Each row has a name. After each piece below comes the name of the row it's from, unless a question asks for something else. Each question is about the rows just above it. Places in a row count from 1.

noro: [135 109 194 121 162 190 133  95 163 136  78  75 132 114 163 174 148  95]
leba: [135 115 191 120 160  89 131 100  79 133  82  78 131 111 160 170 147  94]
Gud: [135 111 108 120 160  89 131 100  79 133  82  78 131 111 160 170 148  94]
teb: [133 125 151 107 139 104 130 120 113 124 110 112 127 114 152 136 134 104]
[109] is at row and place
noro, 2
[108] is at row and place
Gud, 3
Row and place of [112] in the named rows:
teb, 12
Row and place of [191] in the named rows:
leba, 3
Row and place of [162] in the named rows:
noro, 5
Row and place of [127] in the named rows:
teb, 13
Row and place of [113] in the named rows:
teb, 9

nikuz: [148  93 141 157 156 139 140 120]
Tivu: [148  93  92 157  92 139 148  91]
bebop: [135 149  80 131 149  80  92 148]
Where in the named rows is [91]?
Tivu, 8
Row and place of [156] in the named rows:
nikuz, 5
q: [148  93  92 157  92 139 148  91]
Tivu
Row and place of [131] in the named rows:
bebop, 4
Row and place of [140] in the named rows:
nikuz, 7

mun: [177  93  99 107 140 184 169  76]
Kifu: [184  89  96 104 142 193 176  65]
fere: [155  83  92 117 147 167  94 113]
zisag: [186  88  95 103 143 194 177  63]
Rane: [122 137 129 124 108 116 127 170]
[95] is at row and place
zisag, 3
Row and place of [167] in the named rows:
fere, 6
Row and place of [63] in the named rows:
zisag, 8

foni: [ 91 121 128 118 114 116 128 143 107 123 142 129 158 137 123 127 141 136
 141 138 121]
pefod: [138 133 130 136 135 131 137 119 142 124 126 130 127 119 134 140 119 142
 132 128 120]
dafal: [138 133 130 136 135 131 137 119 142 124 137 130 127 119 134 140 119 113
 138 122 124]
fol: [157 128 121 134 132 133 132 122 154 136 120 118 109 128 138 128 109 119
 138 112 119]
mizu: [ 91 121 128 118 114 116 128 143 107 123 142 129 128 137 123 127 141 136
 123 138 121]
lam: [138 133 130 136 135 131 137 119 142 124 126 130 127 119 134 140 119 113
 138 122 124]
Where in the named rows is [157]?
fol, 1
Which row holds [ 91 121 128 118 114 116 128 143 107 123 142 129 158 137 123 127 141 136
 141 138 121]?
foni
Where do [157 128 121 134 132 133 132 122 154 136 120 118 109 128 138 128 109 119
 138 112 119] appear?
fol
q: [138 133 130 136 135 131 137 119 142 124 137 130 127 119 134 140 119 113
 138 122 124]
dafal

Pizu: [150 133 113 121]
Beru: [148 144 110 118]
nusir: [114 133 112 153]
Nuf: [154 144 110 133]
sug: [150 133 113 123]
Nanod: [147 148  78 137]
seda: [153 123 118 113]
kuze: [154 116 119 106]
senud: [148 144 110 126]
Row and place of [119] in the named rows:
kuze, 3
Row and place of [114] in the named rows:
nusir, 1
q: [154 116 119 106]
kuze
Row and place of [121] in the named rows:
Pizu, 4
q: [150 133 113 121]
Pizu

Samaf: [180 123 113 131 114]
tas: [154 100 130 169 107]
dozet: [170 124 181 138 116]
Gov: [173 101 127 140 123]
Fuv: [149 130 142 136 172]
sape: [173 101 127 156 135]
Row and place of [100] in the named rows:
tas, 2
Row and place of [180] in the named rows:
Samaf, 1
Where in the named rows is [170]?
dozet, 1
[142] is at row and place
Fuv, 3

kiku: [116 135 118 122 115 159 128 117 130 140 142 123 116 161 103 112 130 108
 132 125 184 140 135 132 139 125 125 108]
kodud: [114 148 122 134 135 139 117 139 139 116 134 127 138 123 124 129 115 123
 133 136 122 127 132 137 138 136 119 109]
zuleg: [125 150 145 120 145 112 143 125 125 117 137 122 141 120 135 141 120 160
 121 122 160 135 144 134 132 132 130 124]
Kufa: [114 148 122 134 135 139 117 139 139 116 134 127 138 123 124 129 115 132
 130 113 168 112 122 124 134 121 142 126]
Puf: [116 135 118 122 115 159 128 149 130 111 142 123 116 161 103 112 130 108
 132 125 184 123 121 124 123 137 124 142]
[111] is at row and place
Puf, 10
Where in the named rows is [126]?
Kufa, 28
q: [114 148 122 134 135 139 117 139 139 116 134 127 138 123 124 129 115 132
 130 113 168 112 122 124 134 121 142 126]
Kufa
q: [114 148 122 134 135 139 117 139 139 116 134 127 138 123 124 129 115 123
 133 136 122 127 132 137 138 136 119 109]
kodud
[125 150 145 120 145 112 143 125 125 117 137 122 141 120 135 141 120 160
 121 122 160 135 144 134 132 132 130 124] is in which row?
zuleg
[143] is at row and place
zuleg, 7

lepi: [121  66 120 122]
loz: [166 124 154 167]
pevob: [148 157 149 123]
Row and place of [121] in the named rows:
lepi, 1
[148] is at row and place
pevob, 1

rudes: [146 127 130 160 139 134 123 111 131 130 145 134 151 143 110 137 139 115
 120 134 162 152 109 131 109 129 164 104 137 126 129 127 133 174 100 134
 133 112 109 129 130 152]
bef: [115 158 116 173 142 125 132 130 172 128 108 145 141 130 144 142 131 110
 111 110 136 110  99 147 161 115 122 129 102 141 121 127 145 142 109 126
 113 123 121 144 115 139]
masod: [137 124 126 132 129 114 152 136 119 155 136 127 140 124 117 147 131 120
 143 139 101 130 147 150 141 119 119 146 106 104 120 141 140 144 141  99
 104 121 120 107  97 118]
veb: [154 112 114 127 142 102 143 107 114 110 115 113 152 140 111 149 116  95
 128 119 117 107 137 133 133 126 158 117 134 108 119 152 124 128 133 122
 124 107 124  92 135 117]
bilan: [ 99 142 115  95 129 142 156 105 162 131 121 147 131 159 147 112 143 139
 147 134 144 142 120 128 107 120 128 122 118 104  99 139 115 106 141 122
 103 115 134 114 106 131]
ruge: [154 112 114 127 142 102 143 107 114 110 115 113 152 140 111 149 116  95
 128 119 117 116 137 112 115 139 136 167 148 129 134 135 122 139 115 132
 138 117 146 132 128 145]
depoz: [154 112 114 127 142 102 143 107 114 110 115 113 152 134 111 149 145  95
 128 119 117 116 137 133 133 126 158 117 134 108 119 152 124 128 133 122
 124 107 124  92 135 117]
kamev: [151 129  99 157 126 154 128 166  95  95 136 130 146 161 110 125 171 133
 124 123 132 118 111 148 128 119 107 115 142 122 139  99 138 144 134 106
 127  96 151 134 138 107]
Zudut: [119 103 128 121 124 130 127 125 123 101 114 122 149 145 132 109 138 140
 122 148 123 135 136 137 134 123 122 108 140 141 106 115 154 123 143 135
 131 161  96 138 130 115]
Which row holds [137 124 126 132 129 114 152 136 119 155 136 127 140 124 117 147 131 120
 143 139 101 130 147 150 141 119 119 146 106 104 120 141 140 144 141  99
 104 121 120 107  97 118]?
masod
q: [154 112 114 127 142 102 143 107 114 110 115 113 152 140 111 149 116  95
 128 119 117 107 137 133 133 126 158 117 134 108 119 152 124 128 133 122
 124 107 124  92 135 117]
veb
[146 127 130 160 139 134 123 111 131 130 145 134 151 143 110 137 139 115
 120 134 162 152 109 131 109 129 164 104 137 126 129 127 133 174 100 134
 133 112 109 129 130 152] is in which row?
rudes

Nezik: [112 134 126  79 146 127]
tosep: [141 124 132 106  68 124]
dotu: [145 100 133 136  62 116]
bido: [139 133 125 123 108 132]
kamos: [128 114 137 111 129 121]
bimi: [118 125 133 136  62 117]
Vini: [126 134 126 109 146 128]
savum: [129 113 137 111 129 120]
Laga: [169 148 116 100  99 149]
duned: [174 119 133 147 144 141]
Row and place of [139] in the named rows:
bido, 1
Where in the named rows is [147]?
duned, 4
[145 100 133 136  62 116] is in which row?
dotu
Where in the named rows is [117]?
bimi, 6
[99] is at row and place
Laga, 5

